128 stands for zero in the data rows.
Here are some points:
[19, 100, 117, 199, 97, 118, 219, 73, 232, 183, 72, 90, 235, 125, 59, 106]
[255, 137, 150, 63, 171, 127, 54, 190, 62, 79, 216, 142, 0, 111, 234, 157]
[89, 105, 123, 155, 128, 117, 175, 89, 84, 140, 118, 105, 192, 122, 79, 122]
[14, 72, 119, 228, 105, 107, 240, 71, 171, 198, 49, 76, 255, 122, 37, 64]
[37, 90, 120, 191, 110, 110, 212, 73, 217, 151, 71, 111, 232, 122, 73, 121]
[55, 89, 113, 146, 145, 109, 187, 128, 207, 137, 69, 136, 250, 145, 67, 105]
[86, 123, 118, 136, 94, 121, 161, 104, 188, 135, 100, 97, 204, 129, 102, 119]
[251, 161, 142, 66, 178, 132, 0, 185, 3, 60, 249, 190, 0, 99, 220, 138]
[138, 132, 129, 118, 154, 125, 127, 103, 152, 115, 111, 126, 111, 120, 130, 137]
[231, 199, 133, 76, 144, 140, 54, 160, 28, 88, 204, 155, 25, 118, 202, 113]
[43, 101, 131, 171, 107, 106, 206, 81, 172, 172, 77, 90, 245, 130, 73, 146]
[110, 106, 135, 108, 121, 116, 181, 114, 182, 116, 119, 129, 193, 154, 132, 147]
[147, 135, 130, 82, 134, 128, 58, 199, 94, 102, 174, 123, 64, 147, 137, 168]
[122, 111, 119, 119, 145, 152, 164, 134, 110, 139, 127, 144, 140, 111, 137, 124]
[212, 159, 140, 88, 79, 173, 2, 247, 41, 99, 178, 119, 36, 113, 163, 140]
[255, 129, 156, 80, 172, 126, 14, 195, 69, 68, 191, 192, 0, 114, 240, 177]
[80, 125, 119, 157, 111, 128, 181, 105, 168, 170, 99, 96, 164, 125, 137, 120]
[0, 51, 151, 255, 93, 101, 255, 38, 255, 214, 12, 70, 255, 145, 17, 44]
[172, 145, 135, 59, 182, 134, 85, 167, 110, 92, 224, 181, 44, 119, 190, 130]
[166, 112, 136, 107, 172, 145, 106, 131, 99, 122, 129, 125, 97, 123, 144, 125]
[88, 127, 114, 107, 140, 100, 152, 83, 208, 157, 57, 95, 160, 130, 66, 101]
[181, 133, 139, 92, 149, 122, 98, 123, 112, 91, 201, 167, 65, 136, 167, 116]
[200, 210, 149, 67, 125, 165, 2, 205, 40, 122, 215, 116, 21, 118, 197, 191]
[89, 106, 123, 145, 123, 108, 176, 90, 139, 182, 92, 80, 216, 119, 83, 116]
[117, 190, 128, 93, 111, 153, 74, 139, 102, 104, 157, 123, 74, 116, 123, 102]
[113, 96, 121, 107, 132, 133, 155, 89, 147, 114, 109, 119, 131, 145, 126, 128]
[151, 157, 137, 92, 119, 137, 64, 189, 47, 117, 165, 140, 48, 120, 186, 151]
[0, 72, 125, 176, 85, 111, 255, 50, 237, 255, 30, 87, 255, 99, 36, 59]
[6, 97, 125, 214, 95, 120, 255, 97, 213, 227, 53, 67, 255, 119, 62, 81]
[255, 149, 143, 68, 153, 140, 16, 158, 30, 74, 237, 133, 0, 110, 237, 110]
[24, 75, 120, 178, 132, 123, 174, 88, 192, 174, 56, 86, 243, 112, 99, 106]
[169, 189, 145, 79, 131, 149, 81, 155, 82, 108, 140, 163, 34, 111, 183, 110]
[142, 124, 134, 143, 142, 117, 126, 125, 138, 125, 131, 134, 127, 134, 162, 121]
[168, 150, 131, 97, 115, 152, 66, 199, 72, 122, 144, 116, 36, 119, 101, 206]
[115, 104, 123, 140, 71, 125, 155, 137, 132, 129, 130, 110, 199, 145, 123, 153]
[209, 144, 149, 81, 184, 101, 43, 136, 52, 83, 248, 174, 0, 113, 201, 134]
[206, 175, 141, 78, 166, 121, 81, 152, 111, 100, 149, 148, 36, 129, 219, 142]
[94, 124, 126, 118, 136, 117, 162, 135, 129, 140, 135, 133, 99, 152, 97, 131]
[99, 138, 126, 176, 154, 122, 196, 89, 190, 134, 77, 123, 194, 136, 108, 124]
[69, 145, 117, 123, 64, 152, 101, 126, 189, 137, 85, 84, 105, 111, 70, 133]
[64, 94, 120, 133, 109, 120, 153, 71, 199, 133, 72, 128, 232, 133, 45, 130]
Then 16 other points, each followed by its number:
[184, 158, 126, 92, 120, 142, 91, 183, 69, 85, 150, 159, 11, 116, 161, 136] 0
[98, 124, 129, 134, 127, 132, 117, 119, 67, 131, 144, 104, 128, 134, 161, 135] 1
[176, 133, 127, 94, 182, 141, 62, 179, 84, 121, 191, 141, 63, 121, 172, 154] 2
[97, 148, 120, 128, 138, 116, 158, 142, 116, 109, 136, 132, 129, 127, 161, 136] 3
[10, 74, 128, 216, 74, 102, 235, 62, 239, 203, 43, 104, 255, 116, 37, 68] 4
[68, 113, 121, 134, 154, 130, 177, 101, 172, 156, 56, 128, 209, 138, 79, 149] 5
[179, 139, 127, 99, 144, 139, 110, 112, 95, 119, 151, 146, 104, 139, 206, 154] 6
[71, 110, 133, 186, 144, 119, 192, 105, 193, 155, 85, 100, 255, 123, 84, 83] 7
[83, 128, 125, 174, 135, 113, 194, 102, 178, 153, 79, 132, 227, 121, 66, 118] 8
[156, 143, 118, 119, 164, 109, 132, 125, 144, 114, 172, 182, 76, 129, 169, 169] 9
[102, 109, 128, 169, 126, 118, 212, 78, 138, 184, 146, 109, 144, 111, 98, 126] 10
[194, 156, 124, 87, 183, 127, 72, 140, 119, 98, 181, 138, 53, 119, 168, 166] 11
[118, 155, 127, 161, 103, 114, 133, 97, 164, 145, 92, 126, 204, 145, 84, 156] 12
[162, 164, 125, 113, 150, 121, 107, 124, 107, 132, 169, 135, 65, 135, 139, 119] 13
[135, 135, 128, 126, 152, 137, 130, 117, 63, 114, 147, 134, 68, 126, 160, 169] 14
[160, 172, 125, 124, 150, 132, 148, 104, 109, 128, 120, 135, 160, 144, 164, 134] 15
Which of these numbered points is nearest to each point below, looking only along the 5 directions in which the first points spread most? Its number follows each.
[0, 67, 139, 200, 78, 103, 187, 36, 227, 255, 25, 83, 255, 126, 30, 74] > 4
[181, 176, 134, 90, 134, 120, 74, 142, 52, 91, 129, 167, 0, 131, 191, 146] > 0
[190, 115, 125, 87, 126, 120, 84, 159, 86, 69, 221, 165, 57, 125, 183, 137] > 2
[65, 111, 126, 147, 135, 120, 189, 91, 131, 149, 78, 129, 196, 128, 74, 116] > 8
[99, 150, 114, 142, 148, 132, 155, 115, 187, 123, 110, 104, 155, 144, 102, 166] > 12
[139, 167, 130, 95, 125, 144, 25, 180, 78, 104, 152, 95, 11, 108, 128, 148] > 0
[96, 116, 124, 127, 102, 109, 138, 98, 155, 143, 90, 133, 168, 130, 101, 127] > 12
[201, 134, 132, 89, 154, 129, 70, 133, 42, 99, 146, 140, 81, 132, 155, 189] > 2
[54, 108, 115, 128, 108, 124, 125, 103, 192, 161, 87, 130, 231, 130, 84, 116] > 5
[152, 136, 128, 85, 119, 129, 87, 107, 87, 107, 147, 163, 109, 128, 114, 174] > 14
[236, 150, 130, 95, 190, 130, 99, 141, 72, 92, 174, 166, 104, 135, 161, 170] > 2
[135, 129, 119, 95, 98, 139, 100, 166, 117, 110, 171, 144, 80, 125, 157, 159] > 14
[207, 155, 147, 75, 168, 111, 98, 147, 56, 126, 170, 177, 70, 132, 177, 147] > 2
[176, 138, 137, 114, 172, 117, 53, 137, 148, 97, 187, 181, 46, 137, 154, 135] > 11
[140, 146, 122, 148, 141, 125, 163, 147, 104, 144, 105, 118, 133, 135, 178, 133] > 15
[188, 129, 134, 117, 172, 122, 118, 108, 155, 109, 139, 154, 118, 144, 187, 151] > 9
[251, 187, 114, 86, 117, 178, 0, 215, 48, 121, 191, 130, 4, 138, 155, 131] > 0
[209, 187, 141, 93, 145, 96, 108, 154, 137, 103, 124, 163, 92, 128, 144, 130] > 9
[185, 138, 128, 80, 144, 142, 63, 140, 105, 139, 175, 139, 102, 135, 171, 120] > 14
[201, 162, 150, 72, 164, 110, 60, 145, 75, 86, 161, 120, 88, 121, 159, 127] > 2
[115, 147, 128, 125, 153, 114, 177, 116, 135, 152, 110, 134, 116, 151, 151, 102] > 15
[133, 148, 125, 113, 126, 125, 86, 126, 163, 101, 142, 158, 103, 138, 162, 114] > 9
[120, 119, 130, 136, 99, 112, 93, 127, 155, 132, 116, 133, 182, 120, 131, 143] > 3
[178, 158, 128, 69, 152, 114, 105, 143, 104, 108, 148, 151, 35, 128, 149, 145] > 11
[86, 123, 113, 161, 115, 142, 140, 148, 88, 150, 160, 110, 145, 142, 127, 137] > 1
[164, 123, 128, 139, 160, 127, 200, 151, 124, 138, 192, 123, 91, 158, 123, 127] > 15
[206, 149, 123, 114, 150, 128, 96, 183, 93, 82, 153, 144, 84, 145, 185, 137] > 2
[134, 147, 135, 94, 108, 156, 77, 176, 100, 108, 116, 123, 99, 109, 127, 142] > 14
[73, 135, 124, 166, 134, 113, 135, 87, 180, 132, 97, 106, 159, 139, 115, 125] > 12
[207, 158, 124, 107, 122, 135, 151, 150, 127, 106, 156, 167, 127, 130, 190, 165] > 6
[195, 161, 130, 88, 146, 157, 106, 170, 87, 107, 165, 127, 49, 127, 166, 166] > 2
Here are 16 other points, each followed by its number:
[117, 146, 127, 142, 129, 135, 126, 127, 131, 117, 103, 133, 152, 127, 86, 153] 0
[195, 107, 120, 119, 131, 121, 120, 137, 96, 120, 149, 145, 53, 120, 140, 129] 1
[113, 149, 135, 150, 139, 130, 112, 118, 135, 158, 97, 114, 85, 139, 138, 155] 2
[255, 155, 136, 71, 163, 112, 52, 154, 75, 62, 224, 212, 0, 107, 208, 138] 3
[56, 108, 118, 138, 124, 122, 163, 105, 110, 148, 79, 110, 178, 138, 113, 125] 4
[96, 97, 123, 180, 117, 117, 205, 92, 148, 162, 80, 125, 154, 136, 105, 96] 5
[84, 120, 126, 115, 111, 119, 107, 86, 97, 160, 79, 102, 215, 138, 89, 98] 6
[40, 108, 135, 156, 89, 108, 255, 80, 109, 182, 97, 118, 231, 144, 68, 83] 7
[117, 111, 128, 104, 151, 121, 122, 173, 120, 103, 128, 137, 54, 152, 161, 147] 8
[202, 149, 120, 69, 171, 122, 24, 159, 76, 74, 241, 196, 9, 139, 165, 151] 9
[180, 201, 136, 86, 146, 143, 82, 163, 45, 100, 180, 131, 31, 121, 169, 161] 10
[186, 186, 149, 70, 94, 160, 47, 210, 59, 75, 127, 122, 23, 119, 161, 196] 11
[153, 155, 116, 144, 148, 114, 131, 119, 108, 85, 169, 132, 102, 153, 166, 157] 12
[127, 132, 125, 99, 115, 140, 117, 120, 142, 150, 128, 143, 84, 108, 147, 148] 13
[161, 138, 137, 70, 146, 149, 105, 132, 137, 120, 141, 165, 97, 123, 174, 141] 14
[203, 191, 145, 80, 129, 133, 37, 182, 43, 97, 168, 148, 13, 111, 207, 148] 15
Which of these numbered points is nearest to each point below, looking only along the 5 directions in which the first points spread most? Its number follows each.
[131, 129, 115, 116, 108, 133, 146, 146, 114, 134, 122, 141, 145, 126, 80, 149] > 0
[191, 144, 139, 81, 136, 126, 57, 162, 84, 111, 173, 132, 40, 130, 155, 124] > 10
[175, 141, 129, 77, 154, 135, 74, 133, 88, 95, 181, 118, 86, 130, 162, 128] > 1
[99, 131, 122, 130, 109, 126, 136, 106, 165, 110, 140, 129, 155, 130, 98, 145] > 0
[153, 123, 133, 107, 154, 132, 107, 135, 141, 147, 125, 100, 99, 140, 140, 135] > 13
[136, 134, 121, 134, 148, 137, 148, 146, 81, 112, 155, 149, 119, 136, 162, 156] > 12
[255, 213, 144, 79, 151, 158, 10, 194, 16, 84, 200, 157, 0, 135, 177, 176] > 15
[151, 168, 136, 66, 93, 153, 46, 220, 39, 121, 157, 137, 52, 132, 195, 164] > 11
[140, 117, 131, 102, 93, 138, 110, 138, 74, 124, 165, 113, 101, 145, 118, 108] > 1
[81, 97, 111, 157, 124, 121, 150, 92, 145, 114, 71, 114, 198, 127, 96, 120] > 4
[140, 128, 135, 97, 159, 123, 137, 159, 76, 109, 159, 168, 122, 137, 195, 146] > 12
[211, 166, 126, 77, 109, 145, 78, 228, 40, 119, 139, 141, 68, 142, 135, 156] > 11
[41, 118, 114, 166, 131, 130, 182, 90, 163, 168, 69, 115, 203, 145, 112, 87] > 5
[10, 71, 147, 221, 68, 111, 180, 86, 133, 225, 77, 63, 255, 139, 37, 88] > 7
[128, 146, 122, 120, 160, 122, 93, 90, 162, 125, 129, 121, 107, 137, 158, 144] > 13
[138, 135, 134, 120, 157, 121, 122, 114, 121, 112, 109, 126, 75, 137, 107, 121] > 13
[131, 105, 127, 91, 106, 152, 109, 153, 96, 121, 104, 103, 151, 125, 89, 152] > 0
[255, 168, 121, 62, 156, 132, 34, 197, 34, 46, 255, 147, 0, 105, 188, 128] > 9
[41, 120, 117, 146, 89, 131, 162, 114, 127, 121, 73, 139, 144, 129, 62, 118] > 6
[114, 128, 118, 112, 124, 137, 142, 153, 141, 115, 98, 121, 156, 124, 64, 112] > 0
[140, 98, 141, 101, 160, 112, 165, 126, 109, 134, 143, 118, 107, 140, 127, 169] > 12
[68, 102, 119, 164, 100, 116, 174, 100, 219, 145, 142, 121, 142, 121, 119, 94] > 5
[242, 158, 127, 88, 133, 120, 90, 146, 134, 110, 202, 175, 72, 126, 123, 159] > 14
[15, 96, 124, 186, 127, 117, 167, 84, 224, 154, 92, 103, 213, 127, 97, 116] > 5
[189, 129, 130, 102, 135, 132, 86, 142, 93, 100, 133, 130, 76, 121, 185, 125] > 1
[138, 154, 121, 110, 151, 125, 141, 119, 117, 73, 118, 152, 133, 130, 117, 95] > 12
[113, 137, 136, 102, 136, 127, 100, 110, 137, 112, 149, 148, 91, 109, 95, 121] > 13
[0, 84, 130, 246, 78, 111, 255, 81, 211, 208, 46, 47, 255, 143, 44, 86] > 7
[177, 150, 121, 87, 175, 138, 68, 161, 55, 100, 140, 108, 38, 144, 187, 135] > 10
[146, 105, 124, 80, 173, 118, 130, 130, 104, 113, 133, 132, 83, 120, 127, 131] > 12
[189, 132, 134, 107, 177, 132, 135, 118, 80, 94, 140, 135, 95, 118, 163, 133] > 12
